In the data rows, 128 means zero.
A hidden rule labels the rows of this table. It goes by one to three of the table's principal directions, not those with the most spread.
[113 130 138 148 111 209 112 126  86 137 161  75 118 174 127 147 126 148
  37 151 134 139 134 139 116 128 137 175 159 125 141 194 102  78  98 207
  82 158 129 174 168 118 171  70 141 148  87 108 150  76 146 151 104] hl
[117 133 116 169 150 200 140 107  88 103 152 160 121 154 151 110 173 133
 116  84 121 147 109 113 142 141 140 139 157  92 165 142 184 111 161 199
 131 156 166 186 153 139 128  81 126 154 145  82 122 105 142 102 141] jt
[133 151 146 127 141  82 113 114 143 119 159 101 143 148 109 101 151 138
 148 167 118 108 116 176 119 143 177 151 126 108  87 140 144 152 110  85
  98 133  98 100  98 147 173 126 131  90 175 172 159 159 147 138 156] cj
[ 95 127 138 108 134 104 100  76 181 111 101 135  77 155 120 121  98 158
 181 132 103  52 131 162  98  84 141 125 105 130 135  76 132  89 109 152
 150 130 184 112 161 158 178 163 104 113 113  89 113 124 135 121 111] zl
[134 111 132 144  87 126 118 170 132 147  98 111 129 158 106 163  93 143
 156 122 151 154 104 106 108 125 123  91 126 159  98  60 113 123 127 131
 123  72  95  48 165 133 152 156 120 114  49  80 126 126 139 138 142] zl
[128  97 123 170  55 172 130 225  65 151 153  63 106 222  67 172  80 159
 117 152 132 157  80 101 117 160 114  99 139 122 110  77 115 122  72 191
  99  45  94  49 230 110 194 105 151  79  44  54 137 122 141 167 143] tr
[112 115 116 149  89 153 130 167 112 121 133  99 115 192  95 150 109 144
 107 135 126 136 104 111 127 154 116  98 130 145 128 101 106 129 118 191
 111  85 117  92 183 107 141 114 131 120  58  51 127 115 138 144 137] zl
[106 103 142 124 122  76 113 136  99 134 151  84 120 189  80 119 121 145
 130 181 122 101 119 185 105 141 150 126 102 116  84 119 139 125  56 110
  83 110  88  73 137 111 190 113 144  82 108 119 131 136 153 168 110] cj
[132 147 149  95 144  66 117  92 178 100 116 145 141 122 129 111 125 126
 166 157  93  99 144 165 142 120 149 135 125 142 103 107 124 156 126  64
 118 117 115  81  95 160 148 147 112  84 164 179 148 162 136 139 164] zl
[133 112 141 123 119  87 101 110 184 136  70 165 109 136 121 143  79 149
 230 104 118 104 114 128  95  85 133  98 117 137  99  10 154 108 122  85
 151  81 136  37 163 193 179 198  98  82  95 118 105 157 131 120 149] hl
[ 96 152 115  99 129 118 133 142 101 128 161 107 113 122  92  86 150 155
 109 151 121  92 103 141 118 153 126 149  95 101 162 178 124 123 111 177
 129 165 170 189 118  80 150 110 146 120 174 125 115 120 131 115  86] zl
[150 136 127 142 182 104 136  66 147 118 114 200 178  94 183 102 159  85
 163  88 113 164 148 109 149 130 149 150 171 127  88 129 176 152 143  37
 107 146  83 123  69 177  83 124 114 132 163 212 143 147 117 100 165] cj
[110 116  87 213 121 140 130 111  89 176 164  75 133 187 129 115 140 149
  97 111 125 139  73  91  66 137 164 171 148 109 113 148 164  93 100 188
  78 146  91 131 152 129 150 123 122 137  79  82 148  81 129 115 103] qq
[143 129 131 191 148 166 144 104  98 115 163 132 129 149 168 114 176 129
 143 101 126 147 106 130 135 123 174 149 152  94 143 129 198 129 170 151
 136 144 131 149 130 153 135 107 118 147 169  99 157 115 148 115 161] qq
[132 102 132 139  70 159 122 187  90 145 147  66 116 189  89 172  93 141
  68 175 128 141 115 135 125 149 117 120 130 141 111 127  84 121  80 167
  89  80  90  88 186 102 170 103 147 100  64  96 141 120 141 180 129] tr
[144 156  88 159  94 158 140 130 177 113 151 112  86 133 136 129 130 148
 130 123 100  78  80 106 119 137 139 133 125 109 172 125 118 143 169 211
 180 121 188 173 162 138 127 157 114 131 178  81 145 148 111 101 156] jt
[142 172 117 169 102 215 143 201  55 134 201  61 155 154  99 124 170 139
  58 134 124 190  76  84 155 180 148 157 168  85 157 186 126 158 160 199
  90 132 129 158 158 119 141  77 147 122 150 124 159 112 136 131 184] qq
[127 101 172  79 125  49 101 119 192 100  86 105  90 146 106 152 103 126
 188 183 132  50 167 218 133  80 151  67  64 153  98  51  98 143 127  78
 166  86 142  51 127 132 146 188 114 113 119  95 120 164 153 166 139] qq
[149 164 144 153 182 212 163  80 127  93 166 171 158  67 203 103 202 107
  77  79 118 168 157 117 193 137 145 171 166 121 217 211 167 148 253 138
 146 195 160 251  91 142  51  97 114 194 220 163 150 103 135 104 174] hl
[149 136 111  86 142  93 132 128 117 139 109 179 158  58 140 117 134  80
 140 115 129 163 133 102 139 139  97 135 134 123  86 147 125 150  92  39
 124 141 102 127  67 128  97 117 140 114 161 225 119 159  94 118 121] zl
[107 136 125 104 145 112 115 120 154 121 105 134 117 108 114 123 123 130
 146 115 146 108 145 131 117 114 106 109 107 133 135 129 115 121 133 127
 155 149 162 134 118 121 111 141 126 147 120 112 103 128 118 113 104] cj
[121 130 112 109 125 120 148 142 117 121 160 111 116 120 110 107 163 120
  80 157 121  93 118 150 146 171 126 131  87 122 154 189 107 153 132 155
 131 148 135 198 111  62  99 113 150 140 177 129 127 138 134 131 109] zl
[166 132 142 103 131 121 133 122 198 131  80 154 126  49 165 155 120 108
 146 117 145 110 166 124 150  92 114 112 104 164 153 121  92 145 199  83
 193 130 148 150 101 134  68 189 113 159 166 161 130 151 118 116 144] hl
[ 98 175  99 144 140  82 129  73 167 124 183  92 129 121 127  76 144 151
 117 135 107  97  97 133  83 149 149 182 131 127 137 191 136 132 120 135
 108 177 124 161  82 126 137 131 113 130 165 140 160 115 107 114 105] tr
[141 103 154 102 119 104 133 158 106 138 125 121 154 140 113 138 125 119
  95 179 132 134 155 161 154 154 132 123 115 148 101 142  99 146 101  92
  89 102  70 112 114  93 129 113 153 106 123 172 132 143 152 160 124] cj
[140 124 126 141  56 174 135 233  58 143 164  85 126 194  61 151  95 169
  99 160  95 164  66 102 140 174 115 119 143 101 141  86 121 142  96 188
  88  50 118  68 219 128 212 105 147  40 102 104 126 143 144 168 173] cj
[137 145 113 165 183  90 143  72 130 118 137 190 155 106 164  76 178 113
 206  78 107 142 101 110 126 132 162 157 146  94 108 116 222 150 147  64
 132 155 112 121  82 172 121 129 112 109 202 174 146 150 125  85 162] hl
[184  86 150 106  93 133 150 237  60 163 118 106 172 107 107 179 126  87
  71 171 156 195 150 124 184 156 104  90 112 141 103 132  84 177 126  68
 107  71  54  89 121  79  91 119 166 109 119 181 124 157 141 179 153] jt
[123 145 131  86 135 152 136 113 101 113 135 165 149  75 157 122 132 111
  77 122 135 175 154 123 146 136  87 154 156 144 145 190 110 114 118 116
 116 165 130 177  81 112 114  72 136 151 136 173 125 105 111 137  94] jt
[123 131 171  61 125 177 140 163  93  79 134 152 129 118 118 137 138 122
  72 161 120 142 174 167 207 150  95 108 122 142 180 159  90 144 153 149
 131 122 160 169 135  89 121  70 150 128 150 135 112 127 153 163 139] qq
[169 104 115 156  81 140 152 227  65 170 129 104 185 154 103 159 127 113
  78 150 138 205 100  78 152 185 121 110 145 140  89 121 102 170 120 122
  75  63  37  74 142  96 113 114 156  94  86 149 139 145 140 149 164] qq
[135 136 147 107 143 185 143 114 146  98 107 183 114  70 172 135 143 129
 122  90 141 131 160 128 166 105 102 115 123 142 210 136 129 116 218 161
 192 154 199 206 125 125  86 131 115 181 165 105 105 113 131 109 126] zl
[158  94 134 147  81 198 162 218  32 136 142 147 144 135 133 162 128 128
  95 113 159 220 104  98 161 161  96  91 147 124 153 101 147 132 149 165
 129  75 105 122 161  97 132  84 150 130  99  84 110 117 144 154 135] jt
[102 143 135  85  99 169 123 130 138 104 131 108  90 116 121 145 105 153
  72 147 121 104 141 146 133 112  91 130 113 153 195 157  73  98 143 202
 152 144 194 175 150 101 144 114 122 149 112  80 117  94 126 151  95] zl
[116 103 153  97  97 116  97 122 166 128  74 115 103 160 117 174  58 149
 134 156 119  98 159 152 111  75 114 103 121 170 118  59  77  91 103 141
 127  86 141  57 172 153 170 163 108 109  43  90 112 115 136 161 116] qq
[107 172 109  93 134 119 121  84 108 136 177 101 162  89 137  96 147 121
  19 158 112 154 128 136 106 152 119 208 155 135 126 254  91 113  85 122
  58 202 104 192  53 109 136  73 132 139 143 206 149  93 104 147  80] qq
[128 100 153 102 106 114 114 139 158 139 105  86 109 143 111 167  89 133
  96 175 128  86 166 167 130 103 124 110  95 164 131 117  69 118 120 128
 126 103 122 107 154 111 129 162 127 126  88 116 123 125 141 168 116] tr
[162 117 166 152 138 168 153 180  28 120 167 138 190 149 133 127 179 106
 103 135 139 227 127 134 190 173 155 129 167 105 108 139 177 168 148  86
  74 103  56 103 116 126 134  60 154 107 151 168 150 134 169 158 189] qq
[141 113 139 147 119 135 143 151 109 126 153  96 132 157 121 136 146 125
  98 157 120 125 127 149 154 149 150 124 116 129 135 139 124 153 145 137
 114 109 101 128 141 104 120 121 138 123 141 117 148 132 152 152 154] hl
[112 132 116 145 114 160 129 125 102 142 145 120 118 138 131 121 126 158
 102 118 132 134 103 116  99 129 125 154 138 120 154 148 138  90 122 190
 120 148 145 163 144 121 159 111 128 137 115  98 124  95 130 120  93] jt
[128 141 125 174 136 136 139 115 136 113 146 146 139 162 136 105 152 146
 165 103 120 138  96 116 128 153 162 129 150 119 128 103 177 141 162 147
 121 116 115 120 138 150 138 127 117 122 139 101 144 133 145 104 165] jt
[151 137 119 166 101 197 158 193  55 154 183 100 153 108 132 130 164 135
  66 112 168 203  88  93 134 175 123 142 145 112 163 186 142 136 168 171
 119 139 106 187 124  87 114  91 150 161 145 118 138 105 133 128 124] tr
[157 118 118 170 104 126 121 128 174 143 116  99  96 150 138 149 124 140
 164 132 128  78  98 134 103 101 172 115 108 115 123  76 133 129 159 160
 167 102 147 115 161 154 141 191 110 131 140  83 142 150 136 114 156] jt
[111 159 161  76 189  89 141  83 110  86 161 169 193  99 141  69 184  97
  90 156 113 159 177 173 184 178 141 164 149 143 111 217 136 169 124  44
  62 174  73 164  30 104  96  58 145 126 186 235 148 132 145 139 135] zl
[133 145  85 173 140 106 137  86 182 145 121 149 112 118 151  95 142 147
 181  92 101  73  84  92  92 118 161 151 119 104 147 107 166 126 164 162
 165 146 165 164 130 156 117 190 104 128 181 118 130 143 114  65 133] jt
[114 150 165 112 152 156 116  81 208  77  92 161 105 106 159 141 103 148
 173  90 120 107 177 137 151  68 118 100 141 155 196  74 127 115 220 144
 189 130 211 125 150 187 108 170  83 161 119  79 111 111 126 118 160] cj
[127 162 108 138 152 153 139  80 156 128 133 147 143  73 176 107 152 125
  96  91 125 136 133  96 123 117 127 167 150 134 175 182 129 117 186 152
 142 186 160 207  89 140  80 135 107 179 159 144 132  99 106  92 116] jt
[149 131 143 135 113 167 139 212  77 139 135 108 164 133 109 147 139 119
 107 137 177 192 136 103 160 164 119 103 148 129 110 146 105 154 138 130
 116 105  91 120 129  94 105  94 162 143 108 135 135 130 139 127 144] cj
[130 130 126  77 153  91 139  99 139 115 105 217 148  70 147 102 130 111
 144 115 113 134 148 131 147 145  93 135 125 138 127 141 141 137 115  66
 132 142 122 153  78 123 109 115 134 108 174 202 104 157 115 116 107] tr
[139 150 140 112 107 138 128 161 138 134 141 101 167 126 102 138 121 131
  69 153 116 160 131 117 153 167 124 134 144 155 132 155  82 160 149 115
  80 107  89 116 128 125 118 129 131 108 112 171 138 135 133 152 168] tr
[152 108 155 121  95 190 150 206  82 115 137 119 165 139 114 177 123 106
  44 144 148 211 158 118 196 178  88  89 149 169 143 147  82 166 159 126
  97  77  72 110 150  90  85  81 152 136  77 123 129 125 145 181 168] tr
[163 118 113 158  74 167 141 190 105 152 145  97 111 133 120 158 125 138
 110 136 146 140  83 111 120 145 126 120 117 117 138 122 118 134 140 171
 150  97 123 136 162 108 146 134 140 124 137  98 140 140 132 136 138] hl
Here are more rows. What is the label of each one?
[168 147  96 133 110 128 152 134 128 149 163 114 153  65 161 130 143  92
  66 137 130 159 115 100 130 156 117 166 144 132 122 206  99 158 129  98
 123 149  90 180  70 107  81 119 137 148 178 199 161 139  91 131 124]: cj
[ 68 163 110  89 138 137  93  52 186 121 109 137  72 101 129 108  92 169
 134 100 112  63 128 127  68  74  99 162 119 132 181 143 110  50 112 195
 159 195 234 187 142 152 165 149  97 152 109  95  95  83  98  98  56]: hl
[143 126 111 103 105  33 110 151 162 137 126 105 114 151  68 122 107 119
 186 178  93  73  90 151 110 148 143 110  90 105  51  78 117 175  52  57
 118  77  96  40 130 141 172 168 137  38 157 178 135 208 118 145 160]: tr
[134 111 142 120  99 179 133 187  72 110 133 124 135 160 106 160 125 117
  91 135 136 183 128 124 167 153 104  90 143 132 128 109 114 141 127 150
 108  86 114  96 164 114 135  82 143 120  81  94 117 124 143 165 157]: qq
[147  97 145 105 109  95 119 168 127 147  80 132 139 133 108 166  81 106
 163 145 135 146 151 117 141 115 106  95 123 156  71  70  98 141  84  56
 119  70  78  34 144 133 131 147 137  89  77 160 126 152 126 152 143]: hl
[ 69 112 154  98 168 126 110  37 193  79  83 164  75 126 155 131 101 143
 157  92 119  69 189 170 123  54 106  95 104 167 194  83 134  76 173 158
 179 157 216 141 148 150 107 160  83 183  77  35  83  79 130 131  91]: cj
[145 115 107 171 116 118 118 174 113 162 112 119 124 167  90 136 111 142
 196 114 127 126  85  90 102 130 136 114 128  86  84  65 162 134  91 123
 133  88 117  58 179 159 167 153 137  71 121 123 124 164 126 107 157]: tr
[191  98 150 154 112 213 187 243   0 156 203 100 216 115 140 150 201  71
   0 160 166 255 135 113 218 215 126 143 163 111 126 236 132 186 144 100
  51 115  11 175  93  46  74  16 193 146 159 201 159 116 159 185 160]: tr
[138 186 121 101 203 103 148  30 225  72 108 209 164  25 207  85 186  82
 140  82 107 117 178 119 177 117 132 145 143 154 170 182 129 176 242  72
 175 198 167 209  23 155   9 149  93 189 226 192 141 144 101  75 165]: qq
[166 114 131 183 134 153 159 165  60 145 150 132 196 163 139 127 171 103
  97 128 110 204 112  92 176 177 164 146 168 119 100 136 162 174 148 101
  62  97  38  98 129 129 108  93 142  98 135 173 165 134 157 135 200]: zl
[129 111 111 122 133  58  98 120 145 160 106  97 126 146  96 129 122 113
 149 154 127  87 117 148  86 112 153 119  98 107  56 104 121 129  69  85
 107 124 105  77 117 141 143 168 129 103 111 151 116 157 122 130 119]: jt
[148 119  99 134 108 164 139 119 125 144 118 129 117  96 170 148 146 117
  58 131 143 119 126 122 117 118 119 148 117 138 153 182  93 105 150 189
 153 161 147 211 109  95  99 122 130 178 142 112 132 110 123 119  88]: qq
[159 124  94 120 103  80 164 201  58 163 164 142 171 104  94  99 151 112
 119 151 121 173  71  99 136 211 112 138 114 100  89 157 146 183  75  73
  93 101  54 120  87  76 132 100 170  64 189 211 131 179 118 131 126]: tr
[178 102 104 151  82 120 132 229  49 218 143  62 164 108  99 162 108 111
  85 155 169 192  98  84  96 142 114 136 131  97  71 148 107 137  63  89
  95 102  55  91 121 105 135 133 167 103 111 188 129 142 104 150 106]: cj
[139 123 136 118 147 128 130 120  88 121 134 151 162 140 139 119 152  94
 108 142 115 160 142 136 158 148 144 144 156 116  83 148 138 143  93  88
  78 129  84 122 103 133 126  82 144 113 136 189 139 137 137 137 147]: qq
[ 85 140 122 114 172  82  90  49 170 122  99 131 118 155 117 102 121 131
 158 128  93  69 145 144  96  91 149 156 126 122  94 122 131  99  80 115
 103 166 148 104 124 167 153 141 108 109 108 144 125 119 124 109 115]: zl
[ 99 144 150  79 155 128 123  85 165 101 116 148 134 106 138 114 129 135
  81 145 121 100 184 161 149 126 113 142 123 163 167 182  88 115 150 141
 120 168 154 188 100 108 100 116 125 157 133 146 115 108 135 129  99]: cj
[121 106 169  90 118 183 140 158  79 107 130 129 144 120 137 159 136 112
  37 148 167 181 182 160 177 145  94 104 129 174 160 176  84 119 153 146
 109 130 109 167 118  67  94  69 149 181  81 106 115  88 154 174 102]: qq
[119 113 143 103 128 175 111 119 137 130  85 118 106 117 150 164 123 117
  81 131 164 110 178 142 132  83 118 114 115 155 148 149  71  84 148 181
 151 157 170 181 136 104  95 129 128 201  79  88 110  87 136 124  86]: qq
[ 85 148 122 105 104  44  99  64 255 110 121  78  61 153 100 118  70 180
 170 167  94   0 120 180  66  97 143 123  77 171 144  91  79 113 121 156
 159 118 172 102 146 140 166 216  88 113 111  70 135 136 117 134 103]: tr
[113 126 105 110 137 145 104 103 129 160  84 135 104  97 148 138 104 122
 125 107 146 105 146 100  87  68 106 148 129 116 124 140 103  64  88 161
 153 175 183 169 127 136 126 139 126 166  99 130 101  95  97  94  58]: jt
[ 98 143 129 102 116 129 133 147 112 102 148 136 119 127 106 115 112 135
 144 116 139 156 118 119 131 152  93 104 136 139 136 120 128 130 109 132
 130 116 137 115 128 109 136  98 133 131  99  98 115 115 113 135 110]: tr
